Each path below is one point turned by a fixed rotation once a step. After each direction that follows a path, write how fast that rotation turns it, in degrees a step (0 if it stays still).
Each turn is a multiple of 5 degrees from 10 to 175, or 0.
Each row of a path follows its step; steps can be skipped.
path 1
step 0: [ -6.9  -7.4   3.2  -6.0  12.7   2.3  15.6 -28.9 -24.0 -11.5   4.0  16.9
  25.4 -15.3   6.5  37.2  -5.8  18.4  -6.9  26.1   0.2   7.7 -11.9  -9.2
  21.5  22.2 -19.6  29.6   7.2 -10.7  20.2 -20.2 -13.0  -2.8  29.6   0.0
   7.5  16.9   1.2  -4.5  13.4  -3.1 -14.5  13.0  -1.2  -9.6  -5.1   0.6
  -1.8  16.1 -38.0   0.9   4.0  13.8   1.1  33.0  15.7  20.3  21.9 -31.6
 -30.1 -14.6  22.5 -20.8  -1.7 -43.5  -6.7 -23.5]
step 1: [ 23.8  38.2  22.9  20.5  22.8 -16.6  -6.9  20.3  -9.9 -17.5 -12.8 -10.7
  -4.4  10.4  14.6   2.3  -2.4  -5.4 -41.2  23.1  12.1  -1.4  24.8  15.1
  -3.3   6.0   4.5  19.3  -2.8 -12.1 -20.0  -1.7  -2.7  -4.2 -19.6 -22.0
  22.5   0.8   9.7   8.6 -19.6  23.3  24.5   0.7 -21.9 -26.4  -2.1  -4.5
  31.5  33.2   4.7 -11.9   7.9  -9.1  34.5 -35.6  -9.8   5.9 -17.6  15.8
   9.7  19.4   8.7  -3.6 -12.1   3.3  10.5 -26.1]
step 2: [-14.2 -36.9  11.3  -8.1  11.8   4.4 -46.7  -8.5 -27.3 -12.7   2.9 -11.4
 -17.2   1.8  -8.8  20.6   0.2  27.6  12.1  16.1   6.9  19.3  -4.0 -13.6
  -5.5  14.2  12.8 -56.7   8.3 -16.8 -19.2  16.1  13.5  12.1  -7.4  28.3
  13.4 -29.1  17.7  20.4  14.3  -7.8 -18.3  17.7 -11.7  17.7   9.3   1.4
  -2.5   8.0  13.9 -10.1 -19.7 -11.4  -5.7  -0.3 -21.3   6.6  18.4  -6.5
  23.9   5.8  10.0  -9.1  37.9  -2.9  -8.8  -9.9]
step 4: [ -2.4 -35.8  33.1  -4.6   1.1 -23.7   2.2   5.4  31.2  31.3  17.1  23.2
  22.1 -21.6   2.4  -1.9   5.2  10.0   4.8  12.9 -11.4  18.7  20.8  26.3
  41.3  -1.9   3.3  -6.6   1.6  -4.0  10.1   4.5  23.3  -3.5 -16.8  -8.6
 -11.5  10.9 -19.7  13.0 -28.9   3.9  12.4   2.5  24.0   1.4 -25.6  -4.1
   8.8 -26.8   8.6  -7.4 -35.7  11.1 -12.5 -11.8  11.6  -7.4  32.2  27.6
  16.9 -24.5  11.4   1.9  -0.3  -8.9  20.6  -6.8]
step 5: [-49.2   5.6   3.6   5.6  12.4 -25.1  21.6   4.4 -26.7 -11.9  -7.2 -17.1
  -5.5  37.6  -2.3  -8.4   4.5 -24.4   0.0 -11.8 -25.6 -24.3  -7.0   9.0
  -9.8   7.5  -1.3  -8.2 -18.1  -4.5   3.8 -10.8  12.7   7.7  -4.3   6.4
  -3.3 -40.5  18.3 -36.8 -11.2  33.6  14.2 -16.6 -12.3   7.9 -10.8  13.9
 -10.1  -8.0  26.2   7.3   4.2  29.6 -23.8   6.7  25.4 -15.1   0.6   2.0
 -28.8   8.7 -10.1   6.1   0.7  32.2  12.8  -4.2]
step 6: [ 37.2 -18.0  -2.4  11.0  -1.6  -7.5   6.8  -5.6  15.9  28.0 -19.9   9.4
   0.3 -14.3 -31.2  20.1 -10.1 -26.3   7.9  -8.2  -0.9 -19.9  13.3  26.0
  15.1 -35.4 -21.8 -33.4   0.1  -0.7   1.0 -18.4   0.1   5.4  25.6  -8.4
 -30.1 -12.1   4.4  20.0  19.3  25.0   9.0 -12.4 -12.2   5.8  27.8 -22.8
  -9.8   9.5 -12.1 -12.6  20.9  -2.4   1.3  47.0 -16.9   5.1   8.8 -24.5
   3.2  -0.4   0.3   2.3   4.9 -21.7  -7.0  20.7]
step 7: [  1.1  11.9 -10.0  25.0  30.2  51.9   2.8  -3.5  27.2  14.6  -4.8   7.8
  -4.6  16.5  28.2  -9.9  21.9  -4.7 -31.9  28.4   5.0  15.6  -6.1  -2.3
 -25.4  23.6   7.7  20.5  17.8  12.5  19.0 -15.6  -5.6  22.1  15.1   4.4
   0.2  -6.5  -1.3  11.4 -21.8   0.8 -13.4 -17.3  15.1  18.3   5.6  -3.6
  -0.1  -2.0 -13.2 -16.7  28.3   9.6   6.2 -20.8  -2.3  26.2  23.8  19.1
 -23.8  -0.2  -0.6   2.5 -13.9  22.9   8.2  40.3]
step 10: [ -2.7   3.1  32.3  17.3  -3.7  16.5  -9.8  -7.8  24.7  26.2   9.4   9.2
 -26.3   3.9   6.5 -29.1 -18.8   6.4 -12.1  24.9  16.7  13.6   4.5   9.2
  -2.1   0.0  -8.9 -30.3   1.4   2.8  -9.2  -9.3 -21.6  19.7 -35.7 -45.3
   4.3  23.0   0.6  13.7   3.8  -0.7 -29.1  16.8 -20.5 -13.6  -6.7 -16.6
  36.3  -0.5  17.7  25.1 -12.8  10.9  10.0   4.6   9.2  -7.7 -23.3 -26.0
  14.4   1.0  -5.4  -8.5  16.6  10.2 -17.5 -35.0]
step 12: [ -9.6 -10.1 -17.3   3.6 -18.4  -6.3  10.7   1.7  19.9 -22.9  10.7 -12.9
 -16.6  -5.5  -9.3 -12.7  10.4 -13.4 -11.4  -6.5   7.2  -1.9   2.6 -14.6
  27.8   0.7  -0.9  -3.4 -29.4  13.2  25.4   3.8  25.2  -8.5 -10.2  21.2
 -61.8  -7.9 -24.7  10.6  14.8  -4.9   3.7  -1.6 -16.2 -21.8 -19.5 -16.9
 -21.4 -16.8 -26.7 -12.5  -3.4   2.9  -1.5   9.6   8.3  25.6  -6.9 -26.4
   7.0  11.6   9.9 -18.8 -20.8  -9.8  23.7 -50.8]
[  5.5  -4.5   3.5  -0.2  -3.8   5.9   1.0   4.3   3.1   7.7   4.1  -4.1
  -6.0  -7.1  -0.5  -0.7   0.2   4.1  -4.8  10.9  -1.6  -4.8   7.1   1.7
  -2.9   1.9 -10.1   5.3  -3.6   4.0  -1.4   2.1  -4.3   2.0   3.1   4.0
   6.2  -2.0   0.8  -5.9  -5.3   0.1   0.9  -2.3   1.3  -3.1  -3.3  -8.9
   9.0  -7.6   3.9   2.2   0.6   3.3   4.9  -3.4  -3.2   6.2   2.3   5.6
   0.7  -2.2  -4.5   6.7   1.2   0.6   3.3  -4.8] | 120
[  3.2  -2.1  -4.1  -5.7  -0.5   4.3  -1.0   3.3  -2.7  -2.9   3.6   0.2
   8.0  -1.7 -12.0   6.1  -0.4  -0.1  -7.0  -4.4  -3.4   0.7  -3.8   2.4
   5.7  -2.3   0.6  -2.7  -4.4  -3.1   3.8   3.0  -3.7   2.7  -8.9  -6.2
   0.9   1.9   4.2  -9.9  -5.5   1.5  -1.6   1.8  -2.8  -2.3   0.1   2.3
  -1.6   2.0  -5.8   6.4   0.6  -3.7   1.1   3.7  -8.0   5.1  -2.0   3.7
 -12.9  -3.7  -0.1   4.2   4.7   5.4  -6.4   0.2] | 135
[ -2.2   2.0   0.0   7.6  -1.7   1.0   3.6  -4.3  -2.7  -1.1   0.0   5.0
   8.9  -5.7  -9.8  -0.7   3.9   0.3   4.0   4.4  -3.4  -6.8   7.2  -0.4
   1.2   7.7   5.5   1.8  -1.6   3.6   1.2  -4.0   7.7   8.7   1.4   2.5
  -2.7   0.8   4.4   1.4   0.4   7.9  -2.5  -5.2   0.3  -7.7   2.4  -2.5
   0.6   1.8  -0.1   6.5   5.5   4.2   7.1  -1.4  -1.9  -2.5  -6.3  -3.9
   0.6   1.1   0.0 -11.9   6.2  -0.3   5.5   1.3] | 65
[  8.5  -5.1   1.6   4.4   2.1   0.6   2.3   0.7   2.5   7.2   7.6   0.1
  -5.0  -2.8   1.9   0.8  -4.5   1.2  -0.1  -2.3   3.8   3.0   1.0  -1.2
   4.0  -1.2   2.4  10.9   1.4   5.7  -0.2 -13.7   1.0   4.2  -1.1  -4.0
  -1.4   4.0   4.4   0.0  -1.7  -6.8  -3.2   7.6   3.2   6.9   5.7  -0.2
   7.7   5.7  -6.3   1.1   1.6   6.9  -7.6   5.1  -1.6  -4.9  -0.1  -0.8
  -4.7   0.7  -3.9  -7.8  -1.9   0.1  -4.5   0.1] | 110
[ -1.6   2.3  -3.6   1.8  -8.5   2.1   3.3  -8.7  -4.0   6.9   2.3   1.6
   2.1  -3.1   2.6  -4.3  -1.9  -4.1  -0.3   3.0  -4.8  -0.8  -6.4  -7.9
   1.6  -8.0   4.3  -0.3   7.7   0.9  -0.4   1.8   0.4   3.2  -4.1   0.1
   0.0   4.8   3.1  -2.4  -1.4   1.3   0.9   2.5   2.6   0.8   5.2  -3.6
  -0.6  -2.3   3.9   7.8 -12.8   1.2  -4.3  -9.1  -3.3 -11.1   0.9   3.2
   4.2   0.3   6.2   8.2   5.9   0.3  -1.1  -3.5] | 60
[ -0.8  -3.5   2.4  -2.8  -1.1   3.6   4.0  -2.7  -4.0   1.3  -1.9   4.3
  -0.3   2.2  -6.5   3.7  -2.8   2.1   9.3   6.8  -7.8   0.9   0.2  -1.2
   8.1   1.7   1.9  -1.9   5.7  -3.4   1.2  11.4  -5.7   0.6   7.9   2.1
  -0.6  -0.3   3.6  -1.0  -6.4  -9.5  -1.9  -4.1   1.7   2.4   6.9   7.5
   5.2   3.2   2.4 -11.0  -3.7   1.9  -3.5  -1.9  -2.5   4.3   6.8   1.5
  -1.1  -5.3  -0.9  -8.0   0.0  -2.1   2.3   4.2] | 160
path 2
step 2: [-29.8 -42.0  18.0  30.6  16.1   4.4   8.3  24.6   1.2  -3.0  19.3  13.9
 -50.7 -17.7 -13.3  20.3  -3.1   0.1  15.9 -26.9  -6.7  -1.9   1.1  -4.9
  25.0  19.6  27.8  10.3   6.2  13.0  -3.1  -9.0   2.2  12.4  -0.1  -7.9
 -11.9 -24.8  -6.4  18.9 -23.0  11.2  -8.3  -3.8   9.9   3.8  -6.3  -4.6
  -2.0  13.3   8.6  22.7  -5.7  17.6  34.5 -14.7  -5.7 -16.4 -16.3  21.1
  -6.8 -13.7  12.2 -26.7 -29.4  -0.3   2.8  -6.8]
step 3: [ 11.1 -10.7  11.2  11.9   5.2  29.4   8.3  30.3 -16.3  -4.4 -21.8  -7.4
  -8.2 -11.3  10.6  12.2  17.4  31.8   2.5  -6.6 -17.0  -5.1 -14.4   3.8
   9.6   0.9  29.8  21.5 -11.5 -13.1  26.2  -3.7 -33.9 -15.3  -7.1  -6.1
 -14.4  12.5 -11.7  19.0 -17.8  18.8  19.3  -3.1  16.7  12.3   2.9 -10.6
  23.1  44.6   8.7  35.1  28.2  26.6  19.2   2.9 -10.2  17.0  -8.1  15.7
 -24.9   3.5  17.1  -2.8 -23.9   2.1   5.4  -4.6]
step 4: [ 17.9  22.4  29.3  14.9  25.3  39.4 -14.2   9.1 -34.2 -18.8 -10.6  -4.1
  23.1  -6.8  -0.7 -13.9  10.7  -3.8  12.7 -26.2  17.2  -0.9  12.0   2.1
  26.6  12.0  24.3  12.2 -14.0  14.1  31.0 -32.5  17.3   8.6  -0.9   9.4
 -10.1   1.8   6.1  -2.3   7.2   6.7  18.2 -12.3  -8.8  33.4 -16.2  -6.4
  32.5  12.8  -9.5   9.8  20.5   2.6  14.9  -2.7 -16.1  19.7   5.1  12.5
 -32.4   3.4  -6.1  12.3  21.0  11.2  -4.8  14.5]
step 6: [-25.7  -3.2  23.9   9.7 -24.3  10.6   5.2  51.3 -16.6  -3.6 -20.4  20.3
 -13.1 -18.1  -6.1  20.3  -6.2   6.0  21.1  15.4  -0.2  13.0  -1.2 -17.9
  -8.6  16.6  32.1 -14.2  -4.1  31.1  20.1   2.1  -9.0   0.0   3.7  11.6
 -14.3 -24.7   6.9  24.4   8.1   0.7  13.5  19.4 -17.8 -10.7  -1.4 -25.1
   5.2  10.3 -10.9  -5.3 -15.7   0.3  -4.4  -6.0  -0.6   8.0 -14.1 -34.2
  18.1  43.5   3.4   1.6  -8.6  -0.5  32.4  12.5]
step 7: [-13.0   8.2  30.2  -8.0   7.4   9.9   7.2  13.2 -42.6 -13.4 -12.9   3.9
  -5.4 -18.8  -0.6  29.7   2.8  -3.7  -3.8  -9.5  -8.9   4.8  16.0  -3.2
   0.4  35.9  20.3  27.9   8.8  24.1 -17.6  -6.5 -11.7  -4.9 -11.4  -3.8
  -4.6 -42.8  11.5  31.3 -19.8  27.6   9.9  -8.1   6.9 -17.4 -44.1  -3.6
   8.8  11.6 -25.0   1.1 -14.2  -0.1   7.9  -6.2  -6.8 -25.0  12.1  -6.6
  -4.9  -4.6  -2.1 -32.2 -23.4   2.7   6.2  10.1]
step 8: [-20.1   8.6  -5.0  -7.5   1.5  23.5  21.3   2.3 -27.5 -14.7 -20.0  17.4
   2.2   2.5   6.3  19.4  19.9   0.7  10.2  -3.9 -29.1  -0.7  23.3  -2.6
  29.1  26.2  20.2  -2.5  16.1 -36.2  -4.9   3.2  18.2   9.4  -9.1 -21.4
 -28.2 -18.1  -6.8  15.8 -15.1  15.3  12.0 -10.0  -1.7  -9.4 -26.8 -23.4
   0.2  21.5   7.7  24.2  33.8   6.0  -8.5  -3.9 -16.1   5.4   3.1  37.7
 -20.0   1.0  20.9  -7.2 -22.2 -22.7  -6.5 -13.0]
step 10: [ -3.9  -0.5  -8.7 -19.1 -24.1  24.9 -13.6   0.9 -32.9  -4.7   8.5   4.1
  -7.3  -1.8  26.5   1.8 -19.9 -16.1   2.1   7.3   3.9   0.1 -10.9  21.7
   8.1  -3.6  21.1  25.8  -3.3  30.1  23.3 -15.5   6.7   2.9 -15.6  -5.5
 -45.7  -1.0  11.7   5.4  13.9  12.5  32.5   1.5  19.4  20.0  -9.4 -13.3
  16.2   2.1   0.9 -14.6  14.3  16.4  23.8 -46.8   9.2  37.0  -1.4  -7.1
   7.0   7.2 -31.7 -11.7  -4.2  19.0   7.7  -1.5]
step 11: [-31.3   7.9   7.4  10.4 -10.2  25.1  27.6  15.1 -12.2  -0.3  -5.6  11.5
  -7.5   1.4 -13.8  35.2  -4.9 -25.7   5.8  11.0   6.1  40.7   7.5   5.7
   6.6  -5.8  47.8   5.3   3.3  14.0  -6.8  -7.1  13.6   7.8  -7.4  25.6
 -46.1 -10.9  17.2 -19.7  -1.9  12.2  -7.0  -4.1 -15.2  24.0  -2.8   6.4
  -5.6  13.8 -13.5  -0.4  -6.0  -3.9  -5.0 -14.7  12.1  35.0   6.1 -23.1
 -17.4  15.3 -22.9   9.7 -19.1  -6.1  19.1  -1.5]
step 13: [-17.2   0.9  -7.6 -15.0  23.6  22.3 -14.4  26.1 -38.7   4.4  -8.5   5.7
 -10.1  33.7  41.4  -0.2   2.0  33.3  32.7  -6.4   2.8   5.0   8.4  -7.8
  23.9  25.6  -0.9  -6.5  17.6 -18.7   3.9  13.7   3.7  17.9 -11.3   7.6
 -15.6 -33.8  18.8   9.9 -37.8   5.1 -12.6  -0.9   6.9  -1.2  -0.4 -22.3
  11.6   5.2 -16.6   2.0   0.3   6.2   0.3 -34.4 -21.4   5.0  -9.1   9.4
  10.5  -1.1  20.1 -17.2 -13.2   2.3   0.4  11.8]
[13.0  2.3  0.2 -5.1  1.3 -2.7 12.6  3.1  3.4  6.1 -0.1 -1.9  4.2 -0.6
  2.5  5.6  1.7  0.4  4.1  8.1  1.3  0.6 -4.4 -2.1  3.1 12.8  2.3  2.0
 -6.4 -5.0  1.7 -2.7  2.1 -2.1  1.6  2.5 -2.6  2.4  5.5  4.5 -3.4  5.1
 -4.0 -5.3 -4.7  4.4  1.3  6.9  6.1  0.4  3.4  1.5 -2.5  2.0 -4.4  1.7
  1.5 -3.4  1.6  6.0 -1.1 -3.0  4.1 -6.0 -0.3 -4.0 -6.0  5.3] | 80
[ -2.0   0.5  -2.2  -0.8  -0.3  -4.0  -1.0   6.0   3.4  -4.6  -3.5  -4.3
  -3.7  -2.6  -5.9  -2.8   6.3  -2.2  -1.2  -4.9  -2.9  -2.0   0.3   5.4
  -0.2  11.1   0.9   7.6   2.9  -8.6  -7.7   2.3  -4.1   0.9  -3.3  -7.2
   6.1  -3.4  -2.9  -2.6  -2.2  -0.8  -2.9  -2.8  -4.3  -4.4   1.2  -3.9
  -4.3   7.7   3.2  -2.6  -3.3   1.3   1.6 -11.3  -8.0  -1.2   0.5   4.0
  12.0   1.2   0.3   1.6   0.2  -3.7  -2.2   7.6] | 60
[  1.5   4.1   8.4  -4.1   0.0  -0.2   0.8  -0.9  -1.5   3.7 -11.4  -1.5
   3.9  -3.4  -7.2  -8.4   0.5   2.8   9.8   7.3   3.6  -3.9  -1.6  -2.3
   0.6   8.4  -2.0  -6.1   0.1   1.5   0.3   7.0  -3.5   8.6  -4.9  -2.9
  11.4  -0.5   1.9   5.5   1.8  -1.9   2.1   2.2   3.3  -3.0   0.8  -4.8
  -2.8  -6.3  -8.6   3.6  -0.7   0.2   0.2  -0.7  -1.8  -1.5   2.3  -2.4
  -9.1   2.1  -5.0   1.2  -0.3  -3.4   3.3  -0.4] | 40
[ -1.6  -2.7  -2.4 -10.8   2.1  -0.2  -5.8  -0.1   6.3  -5.0  -4.6  -2.5
  -1.1  -3.6  -0.3   1.4  -0.1  -1.5  -4.7  -3.6  -6.2  -1.6   1.3  -0.3
   2.5  -1.9  -5.1  -3.7   5.6  -9.5   0.0  -9.8   0.1  -4.7  -4.3   6.8
  -0.7  -0.2  -1.3   8.9   5.3  -4.5  -2.2  -4.0   7.3   4.6   4.8  -4.0
   8.4  -3.8   2.0   2.5  -3.6  -1.1   5.2  -0.2  -5.4   0.4  -3.3   4.9
 -11.5   3.3  -0.4  -0.1  -6.9   0.7  -2.7   3.9] | 65
[ 0.2  3.6  1.9  3.8  6.7  1.9  0.3  2.3  3.2  7.0 -7.9 -6.0 -2.0  3.9
  3.5 -2.5 -5.2 10.7 -3.5  1.0 -8.6  4.0  6.3 -2.4 -2.2 -2.8  1.4  2.8
  3.8 -2.0  5.4  5.2  7.4 -3.3 -0.7  0.3  1.2 -1.5 -5.9  1.0 -8.3  5.2
 -7.3  1.4  1.6 -6.1 -6.2  1.0 -2.1 -0.2  5.9 -0.9  9.4  2.5  7.5 -1.3
 -7.6 -8.0  0.0 -1.4 -6.1 -3.1  1.1 -3.4  2.6 -1.2 -1.0 -0.3] | 70
[ -1.1   2.7   2.1   3.9  -2.3  -2.0   0.3   5.9  -7.3  -2.9   3.6   2.3
   4.6  -7.3  -4.1  -2.4  -2.6  -6.4   0.4   1.1  -1.2  -3.4   1.9   2.9
  -0.8   2.9   4.8   4.8  -1.2   0.9   9.3  -6.7   3.0   4.1   2.0  -6.4
   0.6   6.6  -2.8   6.8  -5.6  -6.2   4.2  -2.4   5.8  -3.2  -0.1   1.4
   0.5   4.3   6.8   0.6  -3.0  -3.2   1.4   8.6  -4.0 -10.4  -4.0  -6.9
  -2.5  -1.9   9.7  10.3  -2.4   2.6  -0.1   2.1] | 20
[-1.6  2.7 -3.4  0.5 -2.4 -3.2 -4.6 -8.2 -3.1 -3.0 -0.3  3.8 -5.6 -2.0
  4.3  1.9 -5.1 -4.6  3.8  5.1 -2.8 -3.3 -4.9 -2.8  1.5  3.8  5.6 -6.7
 -0.5  3.2  3.5  1.3  0.4 -3.2  1.8  9.5  9.9  7.2 -2.6 -0.9 -8.2  5.1
 -5.2 -0.2  6.2  6.3  0.8 -8.7 -4.2  2.8 -0.9 -7.4 -1.9  4.8  7.6 -0.8
  4.9 -2.0 -8.1  5.0  6.1  3.6  3.1 -2.8  2.6 -3.1  2.6  3.0] | 95
[ 0.9  3.1 -6.2 -2.7  2.1 -2.2 -2.0  2.4  0.6  0.8  7.8 -1.8  6.7  2.7
  7.0  0.3  0.8 -1.3  1.6 -1.9  3.2 -2.3 11.9 -7.5  9.8  4.2 -3.8 -8.7
 -3.6  1.7  2.2 -8.1  2.5  3.3  8.8 -4.2  4.0 -5.3 -2.7  1.2  0.9  0.7
 -3.2  5.8 -2.3 -0.6  7.6 -6.5 -3.9 -4.4 -0.6 -0.2  7.1  5.9 -2.0 -3.5
 -6.0  1.5 -2.3 -4.0  3.6 -2.5 -1.0  5.4 -0.3 -2.1 -8.4 -2.4] | 90
